In the rows, zero is written as 128.
The rows of M fall into a few groups, which share some directions, and each row is roughly a mix of its group's hidden directions.
M:
[[149 157 156 131 132 121 145 110 158 145  86 155]
 [133 107 116 139 109 147 131 142 159  92 155 171]
 [141  82 147  93  91 118 110 150 120 118 114 130]
 [175  87 161 152 131 135 109 114 139 141 117 126]
 [126 101 159  85 130 147 160 110 129 129  99 147]
 [109 109 130 133 130 147  90 132 128 106  92 174]
 [147 105 122 159 104 113 121 162 146 170 147 142]
 [161 162 125 146 135  82 121 146 105 140 142 107]
 [168 141 161 110 149 133 164 113 137 106 102 118]
 [115 126 120 168 145 155 176 133  95 142 129 133]
 [ 95 138 135 116 168 120 128 163  93 106 145 144]
 [ 86 124  99 117  98 111  99 117 105 103 144 141]
 [ 91 106 132 117 151 111 141  97  87 117 153 140]
 [ 96  98 125 155 125 105  95 165 142 128 151 124]
 [155 111 173 116 111  97  89 116 132 122 118 112]
 [109 135 109 151 158  79 101 162 128 129 132 124]
 [149 152  84 121 120  82 121 107 138 134 106 142]
 [171 127 129 125  98 159 165 123 141 134 111  98]
 [129 102 109 108 177 139 105 104 132 149 143 101]
 [ 93 166 128 147 143 131 162 145 111 127 144 164]
 [134 148 120 120 164  80 117 171 135 137 137 117]
 [134 141 111 144 151  99 159  87 156 146 106 115]
 [147 130  96 102  71 127 142 140 144 106 136 120]
 [ 72 118 119 146 143  98 107 156 115 128 147 122]
 [138 148 124 120 105 175 129 170 144 140 119 158]
 [134  83 109 145 119  97 133 139 151 172 123 121]
 [182 135 119 172 118 119  96 118 131 136 140 121]
 [166  95  91 136 111 117 147 131 128 150 157 107]
 [154 118 157 115 137 124 120 164 173  96 114 126]
 [125 122 157 158 131 142 174 157 158 115 107 130]
 [133 115 137 140  88 146 146  90 140 143  84 117]
 [125 158 106 140 111  95  97 131  82 130 137 107]
 [149 137 129 124 111 148 148 126  90 154 102 173]
 [161  87 128 131 134 137  92  98 126 161 127 111]
 [139 154 124 121  65 116 108 115 128 140 101 139]
 [125 105 116 150 136 147 128 131 194 148 131 120]
 [143 126 122 121 106 101 177 125 140 161  97 148]
 [117 129  94 135 105 142 107  98 165 125  94 104]
 [116 174  89 116 138 129 110 107 103 149 111 148]
 [160 158 133 136 123 152 134 155  98 130 174 138]
 [104 107  78 139 105 154 154 136 122 154 135 114]
 [177 150 155 147 118 136 145  99 110 133 157 133]
 [144 143 159 126 128 150 102 126 172 106 161 109]
 [147 142 147 147 134 102 117 142 176 152  96 112]
 [154 156  93 140 133 122 133 102 109 177 133 136]
 [150  92 181 126 135 154 109 121 139 146 111 125]
 [ 92 132 163  99 148 152 106  92 112 137 126 130]
 [156 121 150 156 144 154 161 130 159 113  95 132]
 [146 139 102 181 105 132 128 133 103 149 153 147]
 [121 107 166  99 123  99 109 165 151 127 152 136]
 [120 142 170 150 143  80 138 152 121 119 152 135]
 [154 142 100 160 142 145 119 182 115 138 119 133]
 [131 130 136  91 106 101 149 115 129 142 115 181]
 [114 139 119 139 143 122 116 131 110 157  88  75]
 [170 142 119 109 134 171 119 132  92 132 154 121]
 [177 148 126 124 167 135 126  99 102 109 115 125]
 [112  96  91 123 103 148  82 123 148 120 116 126]
 [117 116 104 143 160 145 151 124 127 182 135 103]
 [158 134 100 116 109 120  70 141 128 110 135 144]
 [136 173  98 134 126 112 121 133  87 127 165 140]
 [153 104 177 118 111 121 138 136  86 119 113 144]
 [ 87 123 149 162 111 116 143 120 152 158 106 150]
 [160 122 109  92  96 153 128 129 141  85 115 130]
 [120  83 162 109 133 147 128 109 130 123  82 129]
 [118 101 167 129 142 152 100 156 163 108 119 119]
 [134 133 124  99 103 156 110 129  77  99 147 135]
 [147 141 114 143 140  93  92  91 151 147 104 137]
 [ 90 150  92 150  94 131 120 111 114 122 105 105]
 [126 125 172 169 129 108 142 156 154 137 147 109]
 [ 82 128 137 149 157 123  82 111 107 125 136 115]
 [169 151 114 119 124 147 156 132 157 157 100 146]
 [ 89 173 129 120 141 136 126 107 112 143  96 154]
 [119 106 150 121 119 119 151 100 165 148  86 148]
 [138 135 126 121  81 160 115 132 155 137  91 154]
 [ 93  98 105 112 140 151 135 149 152 135  89 147]
 [ 97 107 150 133 174 107 141 105 118 149 111 151]
 [145 169 128  95 132 144 115 128  87  93 138 137]
 [129 136 152  94 117 151 140 158  79 109 140 139]
 [116 106 159  90 136 141 175 117 128 155 133 139]
 [ 89  97 124 111 152 106 149 117 115 124 133 171]
 [118 129  98  97  92 131 110  99  86 133 116 141]
 [152 128 148 172 121  90 122 132 159 155 139 143]
 [127 113 101  86 128 151 151 125  81 124 118 149]
 [109 117  97 162 138 131 104 161 116 105 147 160]
 [108 127 104 128  76 142 108 116 102 116 119 162]
 [129 128 129 148 113 147 121  58 144 127 110 124]
 [140 132 123 126 101  99 194 113 116 125 130 130]
 [128 133  96 139 138  65 133 160 119 136 124 124]
 [100 140 137 112 136  68  99 122 130 124 146 146]
 [122 116 145 161 145 156 109 115 104 145 172 107]
 [102 133 163 118 131 161 136  83 121 122  93 133]
 [ 96  92 163 101 139 133 115 121 137 148 127 166]
 [ 83 103 108 143 136 141 104 160 150 157 122 126]
 [131 114  89 145 101 122 137 148 154 121 103  85]
 [146  97 142 130 131 165 138 100 138 140  95 166]
 [ 75 121 144 150 153 110 117 137 133 166 113 136]
 [115 119 173  93 101 117 161 142 144 115 107 121]
 [126 153 122  97 165 118  94 129 158 112 142 157]
 [ 95 132 160 129 132 144  85  97 126 121 140 161]
 [124 114 127 134 146 125 134 116 124 183 180 125]
 [121 120 158 166 173 127 118 130 137 147 115 165]
 [121 161 139 126 162 132  85 152 121 158 107 111]
 [136  86 156 117 157 142 148 144  90 136 133 151]
 [ 95 122 116 138 115  72 107 118 125 111 144 156]
 [155 137 158 144 144 107 151 114 127 170  92 120]
 [173 130 123 125 142 108  92 116  90 136 158 125]
 [173  80 154 134 136 137 130 125 104 152 135 136]
 [119 113 151 121  84 137 158 104 144 163 121 151]
 [ 89 167 108 134  92 127 146 113 147 119 107 111]
 [103 125 132 123 169 152 166 148 110 119 126 164]
 [ 94 134 127 123  96 118 122 123 170 163 154 149]
 [166 151 100 131 115 117 124 181 133 120 146 144]
 [116 120 171  79 107 110 148 123 100 132 127 134]
 [136 104  83 127 118  94 106 151 144 102 147 111]
 [167 135 151 136 105 163 122 118 163  93 130 133]
 [136 143 164 111 123 177 109 113 157 137 113 108]
 [118 126 126 156 134 135 142  99 121 136 108  65]
 [148 160 110 111  85 102 114 128 109 116 151 102]
 [146  86 115 119 123 169 151 108 120 153 115 154]
 [169 166 131 137 109 148 101 153 144 135 124  99]
 [151 114 137 118  88 150 147 119 113  83 153 120]
 [114 154 109 160 130 128 142 168 171 105 131 122]]

Here is one row of each group, with its name. Which group are the others in?
[150 106 152 167 113 147 107 141 153 118 165 120]  L
[151 141 125  94 100 148 121 152 165 104 154 141]  B
[154 165 137 134 128  91  88 109 112 130 154 119]  F

[123 126 190 152 124 114 144 110 121 135 111  99]  F
[ 85 114 108 156 127 138  92 122 109  98 150 132]  B
[159 153  89 121 110 103 144 100 140 144 104 147]  L
[117 158 160 114 155 116 122 151 158 106  94 145]  L
[110 148 141  97 157 101 134 161 116 121 171 131]  F
[159 144  98 139 122 134 129 166 102 107 168 131]  B
[161 111 117 143 128 147 170  95 136 156 138 103]  L
[161 104 121 132 136 166  99 129 172 143 117 117]  L
[142  74 121 111 122 136 107 112 142 168 142 112]  F
[ 75 118 117 134 155 160 106 126 125 158 114 119]  L
[108 106 131 137 168  88 150 125 110 138 130 166]  B
